128 stands for zero in the data rows.
Every row has a hidden score. How much higher is the second row's score than the first row's in each pair? 20 means about the same, 40 much higher and 0 much lower. The score is a weighted sum of the row's numbers plus the product of two more (or one squared), each taken from its middle value.
c(122, 116, 133, 128, 160, 113, 115, 153, 93, 131, 157, 127, 110, 151, 121,
  141, 110, 124, 140)
c(129, 127, 135, 101, 147, 135, 121, 119, 115, 123, 138, 130, 141, 131, 99,
  141, 141, 125, 142) 14
c(135, 132, 135, 103, 141, 147, 119, 107, 128, 120, 125, 124, 148, 120, 108,
  131, 147, 126, 130)
c(142, 127, 120, 150, 124, 109, 130, 152, 120, 140, 138, 123, 103, 144, 157,
  132, 97, 125, 124) 27
c(99, 150, 138, 100, 61, 196, 159, 60, 204, 90, 52, 139, 189, 51, 100,
  85, 188, 147, 95)
c(130, 123, 129, 100, 154, 123, 114, 124, 108, 136, 147, 124, 131, 136, 105,
  143, 127, 126, 148) 27
c(120, 116, 133, 126, 159, 108, 118, 155, 97, 132, 157, 120, 109, 152, 127,
  138, 107, 126, 143)
c(130, 124, 132, 107, 149, 125, 114, 125, 107, 134, 146, 122, 133, 138, 109,
  140, 137, 126, 144) 18
c(140, 124, 121, 157, 121, 108, 138, 140, 132, 136, 127, 123, 107, 135, 162,
  125, 104, 128, 121)
c(143, 122, 120, 164, 117, 112, 134, 148, 131, 131, 131, 130, 104, 139, 165,
  130, 105, 123, 125) 24
c(129, 135, 137, 108, 130, 143, 128, 110, 134, 113, 117, 133, 149, 113, 108,
  121, 142, 125, 134)
c(141, 121, 116, 156, 127, 108, 128, 147, 120, 141, 141, 124, 104, 148, 152,
  135, 109, 128, 121) 19
c(133, 136, 135, 101, 139, 139, 116, 112, 125, 121, 128, 130, 146, 120, 108,
  130, 139, 128, 141)
c(140, 122, 118, 148, 126, 106, 128, 148, 121, 140, 139, 126, 106, 148, 155,
  133, 105, 121, 129) 11
c(141, 124, 119, 168, 117, 104, 140, 143, 135, 135, 131, 123, 102, 141, 174,
  119, 97, 126, 124)
c(126, 132, 136, 105, 135, 145, 121, 108, 125, 118, 121, 130, 148, 122, 108,
  128, 147, 127, 136) 21
c(129, 138, 132, 100, 126, 148, 122, 104, 131, 117, 118, 130, 149, 115, 104,
  126, 151, 129, 126)
c(125, 129, 132, 106, 116, 148, 131, 107, 137, 119, 113, 135, 150, 110, 102,
  122, 155, 129, 127) 8
c(136, 121, 120, 149, 146, 104, 121, 163, 106, 144, 155, 121, 98, 156, 135,
  144, 105, 126, 135)
c(141, 122, 122, 159, 127, 102, 132, 150, 118, 136, 137, 126, 104, 146, 158,
  132, 103, 128, 129) 17
c(142, 127, 117, 164, 115, 109, 134, 140, 134, 140, 133, 123, 106, 138, 170,
  122, 108, 117, 120)
c(151, 125, 114, 169, 115, 111, 134, 139, 136, 142, 131, 126, 105, 144, 165,
  127, 110, 124, 117) 22
c(142, 124, 121, 167, 120, 114, 132, 144, 132, 134, 129, 125, 105, 143, 167,
  126, 107, 129, 117)
c(107, 142, 136, 112, 85, 162, 152, 87, 171, 99, 80, 139, 159, 83, 116,
  96, 156, 137, 104) 13
c(116, 134, 126, 113, 109, 147, 136, 114, 143, 116, 111, 132, 145, 105, 110,
  114, 148, 133, 117)
c(125, 136, 134, 102, 147, 141, 117, 116, 122, 129, 133, 129, 144, 132, 108,
  137, 151, 129, 136) 13
c(121, 137, 137, 104, 147, 140, 114, 125, 115, 123, 133, 122, 142, 133, 111,
  135, 136, 128, 139)
c(104, 137, 127, 115, 92, 161, 144, 97, 170, 104, 86, 132, 159, 89, 112,
  103, 160, 137, 105) 13
c(138, 121, 118, 154, 129, 107, 131, 146, 124, 135, 139, 123, 106, 145, 152,
  127, 104, 128, 124)
c(122, 132, 129, 117, 111, 149, 133, 105, 146, 114, 107, 133, 147, 105, 117,
  119, 152, 133, 118) 19
c(99, 152, 134, 108, 71, 189, 154, 74, 193, 86, 60, 141, 183, 66, 109,
  87, 177, 138, 93)
c(137, 129, 133, 99, 131, 144, 122, 106, 130, 125, 120, 130, 150, 115, 113,
  132, 158, 132, 128) 21
c(145, 119, 118, 161, 118, 112, 132, 141, 129, 132, 131, 129, 104, 140, 155,
  127, 109, 124, 125)
c(124, 117, 120, 146, 146, 99, 121, 167, 104, 147, 158, 124, 102, 156, 133,
  146, 106, 127, 133) 24
c(132, 118, 132, 128, 159, 105, 113, 152, 98, 139, 156, 122, 111, 152, 123,
  147, 113, 129, 138)
c(128, 113, 131, 127, 155, 100, 121, 154, 99, 145, 160, 126, 106, 145, 119,
  150, 110, 129, 147) 20
c(118, 119, 132, 132, 158, 104, 121, 159, 95, 138, 155, 118, 103, 154, 139,
  135, 95, 120, 139)
c(131, 114, 120, 143, 152, 99, 121, 158, 102, 144, 158, 120, 102, 159, 131,
  143, 109, 125, 140) 13
c(118, 131, 135, 111, 124, 149, 131, 99, 141, 117, 111, 127, 150, 107, 110,
  123, 146, 133, 121)
c(136, 134, 136, 103, 138, 155, 124, 108, 130, 119, 121, 133, 148, 117, 115,
  122, 141, 125, 131) 20
c(148, 126, 115, 173, 114, 102, 136, 152, 132, 142, 131, 125, 100, 141, 176,
  119, 97, 123, 124)
c(119, 129, 129, 116, 160, 124, 112, 137, 106, 130, 149, 125, 126, 142, 116,
  142, 125, 128, 140) 21
c(129, 135, 132, 108, 129, 145, 121, 111, 132, 124, 119, 137, 150, 115, 106,
  133, 150, 129, 128)
c(136, 119, 119, 153, 131, 105, 131, 152, 117, 139, 145, 128, 102, 149, 155,
  132, 99, 122, 133) 15
c(121, 129, 126, 118, 99, 148, 137, 108, 152, 117, 103, 141, 150, 100, 101,
  122, 155, 134, 115)
c(107, 141, 128, 108, 79, 172, 152, 82, 180, 96, 73, 139, 170, 76, 106,
  97, 171, 138, 99) 8
c(108, 143, 125, 113, 85, 159, 145, 97, 173, 109, 87, 138, 159, 83, 110,
  112, 164, 135, 107)
c(124, 136, 141, 97, 133, 142, 119, 104, 128, 126, 123, 126, 153, 122, 112,
  127, 143, 125, 142) 18
c(149, 121, 115, 163, 111, 109, 134, 134, 136, 140, 131, 126, 104, 139, 160,
  130, 111, 131, 118)
c(119, 130, 141, 105, 154, 132, 119, 124, 112, 126, 137, 129, 138, 135, 110,
  137, 137, 126, 144) 28
c(136, 127, 136, 99, 132, 149, 123, 108, 126, 118, 121, 131, 149, 121, 100,
  128, 150, 132, 136)
c(136, 111, 126, 143, 150, 96, 121, 158, 98, 138, 156, 120, 99, 155, 133,
  137, 98, 128, 138) 21
c(129, 128, 131, 102, 140, 143, 121, 109, 126, 125, 126, 130, 149, 118, 101,
  140, 152, 133, 142)
c(128, 124, 139, 113, 153, 126, 116, 132, 103, 129, 143, 132, 130, 138, 109,
  135, 126, 124, 144) 21
c(122, 121, 131, 132, 162, 105, 117, 153, 98, 132, 154, 122, 110, 152, 128,
  137, 101, 125, 139)
c(123, 118, 136, 121, 159, 114, 118, 144, 100, 139, 149, 124, 116, 151, 116,
  138, 114, 126, 144) 20
c(107, 149, 129, 109, 71, 180, 145, 80, 192, 95, 65, 136, 178, 63, 102,
  97, 182, 140, 90)
c(118, 131, 141, 109, 130, 146, 125, 112, 134, 116, 116, 130, 149, 109, 119,
  116, 140, 124, 133) 17
c(117, 136, 134, 110, 120, 147, 133, 112, 136, 115, 116, 131, 146, 109, 109,
  124, 146, 133, 128)
c(124, 120, 130, 132, 150, 106, 121, 160, 102, 137, 156, 123, 105, 152, 134,
  143, 108, 127, 142) 20
c(125, 134, 130, 107, 130, 155, 120, 102, 137, 121, 119, 131, 153, 118, 107,
  130, 154, 134, 126)
c(144, 122, 125, 152, 122, 108, 134, 143, 124, 139, 133, 123, 104, 140, 164,
  123, 95, 129, 127) 20
c(129, 133, 141, 99, 145, 145, 123, 112, 120, 124, 129, 133, 147, 124, 109,
  135, 141, 125, 143)
c(96, 145, 138, 105, 72, 177, 154, 78, 189, 99, 64, 139, 176, 68, 113,
  85, 166, 137, 100) 6
c(126, 119, 127, 146, 156, 99, 123, 160, 101, 139, 155, 117, 103, 154, 139,
  141, 96, 124, 143)
c(130, 129, 132, 108, 153, 136, 113, 123, 111, 130, 140, 131, 138, 134, 109,
  141, 134, 126, 146) 16
c(150, 123, 113, 171, 111, 105, 138, 141, 138, 142, 131, 126, 101, 143, 182,
  120, 101, 127, 119)
c(117, 134, 124, 119, 111, 146, 136, 111, 147, 120, 109, 136, 147, 109, 115,
  128, 152, 135, 118) 22
c(151, 120, 112, 163, 111, 110, 131, 139, 137, 142, 131, 126, 108, 139, 167,
  132, 117, 127, 121)
c(127, 119, 135, 113, 148, 131, 119, 129, 106, 131, 141, 129, 135, 132, 105,
  140, 136, 127, 141) 32
c(128, 125, 132, 109, 154, 127, 113, 133, 105, 131, 146, 123, 130, 139, 111,
  145, 129, 123, 147)
c(125, 134, 139, 104, 123, 143, 129, 107, 136, 115, 116, 132, 148, 110, 106,
  121, 148, 127, 132) 21
c(124, 132, 136, 107, 124, 145, 123, 106, 137, 124, 114, 132, 152, 111, 107,
  121, 148, 130, 125)
c(140, 122, 120, 151, 129, 111, 132, 138, 127, 137, 137, 122, 108, 146, 159,
  128, 110, 128, 125) 16
c(108, 144, 126, 114, 81, 166, 149, 92, 177, 109, 83, 139, 163, 84, 106,
  104, 163, 139, 102)
c(135, 117, 119, 147, 144, 101, 122, 154, 103, 143, 155, 128, 99, 155, 135,
  148, 102, 127, 136) 10
c(133, 127, 136, 97, 135, 141, 120, 104, 120, 122, 128, 134, 147, 122, 101,
  131, 146, 124, 140)
c(118, 125, 140, 113, 161, 119, 119, 140, 103, 131, 149, 127, 122, 145, 120,
  135, 118, 122, 143) 25
c(136, 133, 133, 107, 126, 149, 124, 112, 131, 119, 115, 132, 149, 115, 104,
  123, 147, 132, 125)
c(105, 152, 126, 101, 51, 194, 150, 66, 200, 92, 59, 142, 187, 56, 98,
  98, 195, 138, 89) 27
c(127, 133, 137, 102, 134, 144, 128, 105, 133, 123, 120, 126, 147, 114, 110,
  121, 142, 129, 131)
c(121, 122, 129, 117, 161, 109, 115, 150, 100, 138, 157, 124, 116, 153, 122,
  142, 111, 128, 146) 21
c(138, 122, 119, 153, 115, 112, 139, 143, 132, 141, 134, 132, 108, 136, 171,
  127, 103, 125, 127)
c(131, 124, 121, 121, 156, 116, 108, 152, 100, 141, 158, 125, 118, 148, 115,
  156, 125, 124, 145) 19
c(105, 145, 128, 111, 82, 166, 147, 84, 178, 95, 79, 138, 164, 80, 106,
  101, 164, 142, 104)
c(145, 121, 116, 160, 114, 114, 138, 139, 133, 135, 135, 123, 107, 138, 152,
  130, 106, 128, 128) 12
c(132, 136, 138, 101, 131, 142, 121, 111, 123, 121, 125, 132, 148, 116, 106,
  131, 147, 128, 140)
c(129, 122, 125, 147, 150, 98, 121, 169, 104, 145, 153, 113, 98, 154, 143,
  141, 97, 121, 136) 15
c(110, 137, 127, 120, 86, 163, 144, 93, 164, 102, 90, 132, 157, 95, 109,
  108, 162, 137, 106)
c(109, 139, 129, 117, 84, 158, 147, 107, 164, 104, 90, 133, 153, 88, 118,
  104, 154, 137, 107) 23
c(124, 122, 124, 143, 156, 101, 113, 155, 103, 138, 154, 117, 106, 159, 135,
  137, 103, 123, 139)
c(124, 119, 130, 117, 155, 110, 116, 145, 98, 141, 154, 120, 117, 144, 115,
  144, 120, 121, 149) 18
c(118, 132, 133, 104, 117, 149, 134, 109, 142, 123, 114, 133, 149, 105, 114,
  127, 145, 131, 124)
c(147, 125, 122, 166, 119, 105, 132, 147, 125, 140, 133, 130, 103, 136, 160,
  120, 108, 125, 124) 23
c(127, 132, 133, 106, 151, 132, 113, 126, 110, 132, 142, 125, 135, 135, 110,
  142, 135, 123, 143)
c(130, 124, 134, 105, 147, 130, 118, 125, 109, 135, 145, 135, 136, 133, 104,
  145, 139, 133, 142) 21
c(126, 137, 127, 110, 118, 151, 127, 109, 140, 117, 117, 139, 150, 109, 111,
  130, 153, 131, 123)
c(126, 117, 123, 149, 146, 94, 123, 169, 102, 139, 155, 125, 100, 155, 146,
  138, 95, 126, 137) 19
c(145, 122, 119, 160, 120, 109, 137, 141, 133, 141, 131, 130, 104, 141, 164,
  128, 107, 123, 129)
c(127, 120, 133, 109, 156, 119, 115, 131, 106, 137, 150, 132, 126, 140, 109,
  145, 123, 128, 144) 19
c(104, 139, 130, 114, 97, 159, 147, 96, 171, 112, 93, 132, 155, 95, 116,
  111, 154, 136, 114)
c(150, 125, 114, 175, 109, 108, 137, 149, 132, 142, 133, 125, 99, 141, 176,
  122, 98, 127, 117) 24
c(139, 124, 122, 165, 119, 107, 133, 148, 130, 135, 127, 126, 103, 138, 171,
  117, 96, 124, 124)
c(143, 114, 120, 150, 138, 98, 128, 155, 111, 145, 150, 121, 100, 152, 147,
  139, 98, 127, 133) 21
c(131, 134, 131, 110, 128, 150, 120, 104, 132, 123, 120, 127, 154, 119, 102,
  131, 155, 131, 133)
c(111, 138, 130, 117, 105, 148, 142, 109, 151, 108, 98, 130, 147, 98, 114,
  110, 144, 136, 115) 18
c(131, 118, 121, 144, 151, 101, 115, 157, 104, 146, 158, 114, 104, 157, 130,
  145, 110, 125, 135)
c(125, 119, 127, 138, 152, 93, 119, 162, 98, 144, 157, 115, 103, 155, 131,
  137, 95, 123, 140) 31
c(107, 136, 133, 114, 95, 152, 138, 107, 156, 107, 94, 134, 150, 101, 116,
  106, 146, 130, 115)
c(137, 120, 120, 155, 127, 106, 130, 147, 127, 141, 139, 130, 103, 145, 153,
  128, 111, 127, 126) 13
c(124, 127, 134, 111, 160, 127, 114, 131, 102, 131, 146, 130, 129, 140, 108,
  147, 127, 129, 143)
c(111, 139, 126, 122, 102, 147, 137, 112, 153, 118, 107, 134, 145, 102, 108,
  115, 156, 136, 111) 26
c(132, 121, 120, 152, 139, 100, 123, 156, 111, 146, 154, 125, 102, 157, 147,
  142, 106, 125, 130)
c(108, 142, 131, 117, 83, 170, 149, 89, 179, 96, 77, 140, 164, 79, 110,
  94, 162, 134, 98) 18
c(135, 132, 135, 94, 140, 143, 119, 108, 123, 126, 132, 131, 148, 123, 101,
  137, 144, 129, 144)
c(141, 125, 119, 164, 122, 110, 133, 146, 126, 131, 132, 125, 105, 144, 157,
  124, 104, 125, 121) 17
c(148, 126, 113, 166, 115, 110, 132, 143, 138, 141, 131, 119, 105, 141, 174,
  122, 106, 122, 120)
c(120, 132, 143, 93, 143, 143, 127, 102, 126, 120, 124, 130, 151, 115, 113,
  129, 134, 126, 143) 38
c(128, 131, 138, 103, 136, 141, 119, 108, 126, 128, 129, 127, 145, 123, 104,
  135, 146, 123, 143)
c(146, 119, 119, 153, 129, 105, 124, 160, 113, 144, 142, 121, 100, 152, 148,
  138, 108, 125, 122) 28
c(110, 139, 130, 117, 92, 158, 143, 107, 160, 108, 93, 131, 151, 99, 118,
  110, 144, 132, 107)
c(107, 150, 130, 107, 70, 183, 150, 72, 191, 92, 62, 135, 178, 69, 105,
  91, 182, 138, 92) 21
c(153, 123, 109, 175, 113, 106, 134, 148, 137, 150, 132, 130, 97, 143, 177,
  131, 110, 125, 118)
c(135, 127, 135, 101, 143, 139, 111, 114, 117, 128, 135, 127, 144, 129, 102,
  148, 151, 127, 140) 21
c(136, 125, 123, 152, 128, 105, 131, 151, 123, 144, 138, 124, 106, 145, 158,
  126, 105, 126, 124)
c(157, 118, 110, 175, 112, 109, 139, 148, 134, 142, 131, 130, 98, 142, 177,
  122, 103, 128, 121) 19
c(138, 119, 120, 150, 132, 107, 128, 146, 121, 143, 140, 124, 103, 148, 150,
  129, 105, 125, 131)
c(121, 118, 127, 140, 158, 106, 121, 160, 96, 142, 157, 115, 105, 158, 133,
  137, 96, 128, 143) 25
c(126, 132, 139, 108, 131, 147, 125, 105, 136, 120, 116, 135, 147, 113, 110,
  124, 154, 131, 127)
c(113, 142, 128, 115, 84, 165, 142, 99, 171, 111, 85, 127, 161, 88, 119,
  103, 156, 133, 107) 20
c(130, 115, 128, 129, 153, 104, 119, 152, 100, 141, 157, 126, 109, 157, 122,
  147, 112, 127, 142)
c(119, 135, 132, 113, 119, 148, 131, 116, 139, 116, 114, 127, 148, 106, 121,
  119, 135, 132, 123) 19
c(119, 125, 137, 120, 156, 110, 120, 146, 98, 131, 151, 126, 118, 143, 123,
  144, 116, 129, 144)
c(129, 115, 123, 150, 142, 98, 126, 162, 109, 149, 150, 120, 98, 152, 144,
  145, 99, 130, 135) 17
c(123, 118, 127, 147, 148, 94, 124, 156, 106, 144, 152, 125, 101, 155, 139,
  132, 97, 124, 135)
c(142, 123, 120, 158, 121, 110, 133, 138, 133, 142, 134, 129, 106, 139, 165,
  127, 107, 127, 128) 19
c(126, 125, 133, 120, 164, 111, 115, 142, 103, 139, 153, 117, 120, 152, 113,
  138, 120, 126, 142)
c(106, 143, 129, 114, 83, 170, 145, 89, 175, 103, 77, 135, 166, 79, 110,
  100, 161, 142, 100) 20
c(130, 120, 127, 150, 148, 97, 129, 166, 99, 135, 151, 121, 96, 150, 147,
  133, 98, 123, 138)
c(150, 117, 117, 159, 111, 107, 134, 137, 138, 145, 131, 122, 102, 144, 166,
  118, 109, 122, 119) 14
c(132, 132, 136, 112, 134, 153, 123, 111, 129, 122, 120, 125, 146, 121, 108,
  127, 152, 126, 130)
c(145, 115, 116, 160, 121, 103, 132, 147, 121, 143, 137, 126, 104, 144, 149,
  129, 112, 126, 126) 14
c(129, 134, 139, 96, 142, 140, 117, 113, 117, 121, 133, 131, 145, 125, 108,
  136, 146, 120, 144)
c(100, 158, 133, 104, 64, 198, 156, 58, 208, 92, 51, 142, 188, 55, 103,
  89, 193, 139, 92) 17
c(127, 114, 126, 145, 143, 95, 117, 166, 95, 137, 154, 124, 99, 154, 131,
  138, 101, 124, 137)
c(141, 122, 121, 156, 134, 105, 123, 153, 114, 140, 145, 122, 102, 159, 156,
  133, 98, 124, 131) 11
c(128, 120, 121, 149, 142, 96, 125, 165, 105, 143, 152, 120, 99, 156, 148,
  137, 96, 120, 138)
c(117, 138, 132, 112, 115, 145, 131, 114, 139, 116, 115, 131, 143, 112, 110,
  119, 143, 127, 127) 30
c(108, 140, 126, 121, 97, 155, 139, 106, 162, 104, 98, 129, 151, 93, 122,
  109, 147, 135, 113)
c(127, 129, 138, 105, 146, 134, 120, 123, 111, 123, 140, 131, 137, 130, 107,
  139, 131, 125, 143) 27
c(110, 135, 127, 117, 105, 144, 135, 110, 151, 110, 101, 130, 144, 108, 119,
  109, 142, 129, 113)
c(113, 140, 123, 119, 105, 152, 136, 111, 158, 117, 102, 133, 149, 103, 112,
  115, 156, 133, 110) 19
c(126, 121, 133, 119, 159, 111, 116, 144, 100, 130, 152, 127, 115, 146, 119,
  141, 111, 127, 146)
c(121, 129, 133, 102, 120, 147, 127, 106, 139, 117, 117, 129, 153, 113, 108,
  124, 154, 132, 127) 16
c(116, 131, 130, 121, 108, 146, 134, 116, 142, 114, 111, 138, 142, 109, 107,
  121, 150, 133, 121)
c(138, 124, 120, 156, 123, 104, 132, 142, 134, 141, 132, 126, 107, 143, 165,
  126, 106, 123, 125) 15
c(129, 120, 121, 148, 135, 100, 123, 161, 114, 146, 151, 121, 100, 153, 143,
  138, 98, 125, 133)
c(138, 123, 120, 163, 121, 108, 130, 152, 124, 137, 134, 125, 104, 143, 161,
  125, 103, 122, 127) 9
c(153, 126, 109, 172, 107, 109, 134, 143, 138, 140, 133, 125, 101, 145, 176,
  129, 104, 128, 124)
c(123, 123, 131, 121, 155, 121, 115, 142, 101, 134, 153, 126, 118, 147, 122,
  147, 122, 127, 139) 27
c(118, 132, 136, 113, 116, 147, 131, 112, 141, 123, 113, 133, 143, 104, 111,
  123, 140, 128, 126)
c(117, 139, 125, 120, 104, 150, 136, 107, 153, 113, 103, 132, 149, 104, 110,
  116, 156, 132, 112) 25
c(139, 127, 122, 158, 122, 110, 133, 146, 128, 137, 134, 127, 106, 141, 170,
  122, 101, 122, 123)
c(111, 143, 129, 113, 80, 172, 148, 88, 175, 97, 76, 132, 167, 79, 116,
  92, 167, 139, 96) 19
c(125, 120, 138, 106, 154, 121, 117, 137, 102, 140, 151, 131, 124, 139, 112,
  150, 122, 127, 151)
c(131, 125, 116, 158, 132, 108, 131, 155, 117, 134, 141, 118, 103, 150, 154,
  130, 100, 125, 124) 14
c(141, 119, 119, 154, 137, 103, 122, 158, 112, 134, 146, 125, 102, 151, 142,
  136, 103, 123, 125)
c(133, 121, 120, 154, 141, 98, 122, 158, 108, 143, 149, 119, 99, 151, 150,
  136, 95, 126, 127) 17
c(145, 123, 113, 163, 112, 106, 139, 140, 137, 137, 132, 127, 102, 136, 175,
  121, 102, 128, 126)
c(150, 125, 116, 169, 115, 111, 135, 148, 133, 139, 132, 132, 105, 137, 163,
  130, 112, 127, 114) 27
c(129, 120, 137, 110, 157, 124, 114, 131, 104, 127, 143, 130, 126, 138, 109,
  138, 127, 128, 141)
c(139, 119, 124, 146, 132, 105, 131, 145, 119, 136, 137, 120, 103, 144, 156,
  128, 100, 127, 125) 16
c(129, 122, 131, 114, 157, 118, 112, 151, 99, 132, 152, 119, 121, 145, 116,
  148, 121, 124, 143)
c(149, 123, 118, 169, 108, 101, 139, 143, 140, 140, 131, 126, 98, 143, 173,
  118, 102, 122, 121) 21
c(119, 127, 141, 102, 157, 132, 120, 127, 111, 128, 136, 126, 136, 132, 113,
  134, 126, 122, 147)
c(139, 135, 131, 100, 131, 147, 117, 104, 127, 127, 123, 131, 150, 117, 101,
  135, 155, 129, 132) 18
c(114, 129, 141, 109, 156, 127, 120, 125, 110, 129, 142, 124, 135, 132, 116,
  130, 121, 126, 146)
c(108, 136, 129, 116, 101, 154, 145, 103, 165, 104, 93, 128, 150, 95, 117,
  100, 146, 130, 108) 8
c(128, 133, 134, 107, 127, 145, 128, 106, 138, 126, 117, 136, 148, 115, 106,
  122, 152, 134, 130)
c(127, 134, 135, 108, 126, 149, 127, 106, 138, 119, 119, 132, 151, 109, 108,
  121, 147, 130, 130) 19
c(129, 129, 139, 104, 141, 142, 117, 115, 121, 122, 130, 133, 143, 123, 105,
  136, 145, 126, 137)
c(131, 132, 136, 105, 135, 142, 121, 103, 126, 120, 122, 134, 150, 122, 102,
  128, 153, 131, 137) 19
c(143, 123, 120, 173, 116, 110, 136, 152, 128, 132, 130, 122, 100, 142, 180,
  116, 98, 119, 115)
c(130, 121, 132, 122, 155, 119, 113, 144, 101, 132, 151, 124, 123, 143, 107,
  148, 129, 127, 136) 18
c(126, 129, 134, 99, 147, 137, 119, 115, 116, 122, 136, 131, 143, 124, 102,
  137, 144, 126, 143)
c(142, 121, 117, 165, 117, 114, 138, 142, 135, 138, 131, 129, 107, 138, 171,
  124, 108, 127, 123) 32
c(134, 116, 124, 156, 141, 103, 129, 152, 112, 141, 143, 123, 103, 150, 148,
  128, 100, 128, 134)
c(124, 122, 134, 120, 156, 123, 113, 144, 103, 134, 148, 127, 126, 140, 105,
  144, 131, 127, 141) 20
c(100, 150, 130, 103, 67, 178, 152, 78, 191, 91, 67, 146, 176, 68, 107,
  99, 179, 139, 101)
c(126, 118, 127, 135, 152, 97, 119, 156, 96, 149, 158, 129, 107, 157, 118,
  146, 112, 124, 141) 29
c(128, 123, 130, 121, 157, 111, 112, 152, 96, 137, 155, 127, 115, 150, 125,
  148, 116, 126, 150)
c(131, 119, 122, 153, 142, 101, 131, 156, 117, 146, 146, 122, 102, 148, 150,
  137, 99, 123, 132) 27
c(141, 127, 116, 164, 116, 114, 131, 142, 134, 134, 130, 127, 105, 141, 169,
  125, 109, 123, 122)
c(114, 136, 129, 123, 110, 148, 133, 114, 147, 113, 105, 129, 147, 106, 117,
  121, 152, 131, 108) 21
c(120, 122, 139, 105, 155, 122, 117, 127, 112, 135, 144, 128, 132, 135, 111,
  145, 125, 122, 146)
c(123, 122, 126, 127, 157, 106, 117, 152, 105, 142, 156, 118, 110, 152, 119,
  144, 111, 124, 139) 17
c(140, 122, 117, 151, 125, 104, 127, 153, 121, 141, 142, 121, 101, 147, 153,
  130, 105, 119, 120)
c(127, 133, 135, 102, 133, 146, 127, 100, 133, 114, 117, 132, 150, 115, 112,
  129, 145, 131, 135) 14
c(114, 135, 137, 106, 120, 144, 131, 111, 137, 118, 111, 135, 147, 113, 117,
  120, 142, 131, 126)
c(127, 120, 136, 115, 161, 117, 120, 141, 101, 135, 150, 130, 119, 141, 119,
  143, 115, 125, 151) 35
c(134, 132, 135, 99, 143, 140, 120, 116, 118, 124, 130, 131, 145, 123, 111,
  129, 144, 121, 142)
c(128, 127, 133, 119, 157, 121, 114, 147, 101, 132, 153, 125, 123, 142, 114,
  148, 124, 130, 139) 25
c(105, 140, 129, 121, 102, 150, 146, 119, 154, 108, 98, 130, 145, 103, 126,
  112, 142, 132, 108)
c(108, 144, 134, 108, 78, 177, 150, 82, 184, 94, 68, 137, 171, 73, 111,
  93, 168, 145, 97) 19
c(129, 121, 123, 150, 132, 97, 132, 152, 122, 142, 144, 122, 100, 148, 152,
  124, 99, 123, 127)
c(130, 125, 127, 123, 153, 117, 109, 140, 98, 133, 153, 123, 120, 150, 116,
  144, 120, 124, 142) 26
c(148, 122, 120, 169, 113, 110, 134, 142, 137, 145, 132, 129, 106, 140, 167,
  128, 109, 128, 117)
c(124, 120, 129, 132, 161, 103, 120, 152, 100, 133, 155, 123, 111, 152, 126,
  142, 103, 127, 143) 21
c(127, 120, 123, 151, 150, 98, 127, 155, 116, 143, 148, 118, 103, 152, 158,
  131, 92, 125, 135)
c(123, 126, 134, 111, 160, 118, 118, 133, 103, 132, 148, 128, 125, 140, 112,
  140, 120, 121, 146) 16
c(130, 134, 135, 104, 137, 142, 118, 115, 124, 127, 127, 133, 147, 118, 104,
  135, 145, 131, 137)
c(120, 131, 144, 106, 155, 130, 119, 125, 114, 128, 136, 131, 136, 130, 117,
  138, 130, 124, 136) 32
c(103, 143, 135, 109, 78, 181, 155, 79, 185, 94, 67, 136, 174, 69, 114,
  91, 168, 143, 95)
c(129, 136, 132, 101, 131, 151, 121, 107, 132, 121, 121, 132, 151, 121, 107,
  134, 149, 128, 134) 20
c(125, 136, 134, 106, 118, 149, 129, 111, 137, 119, 117, 131, 147, 112, 110,
  124, 153, 128, 124)
c(129, 133, 139, 107, 143, 147, 121, 112, 123, 124, 129, 121, 147, 125, 109,
  131, 146, 126, 135) 25
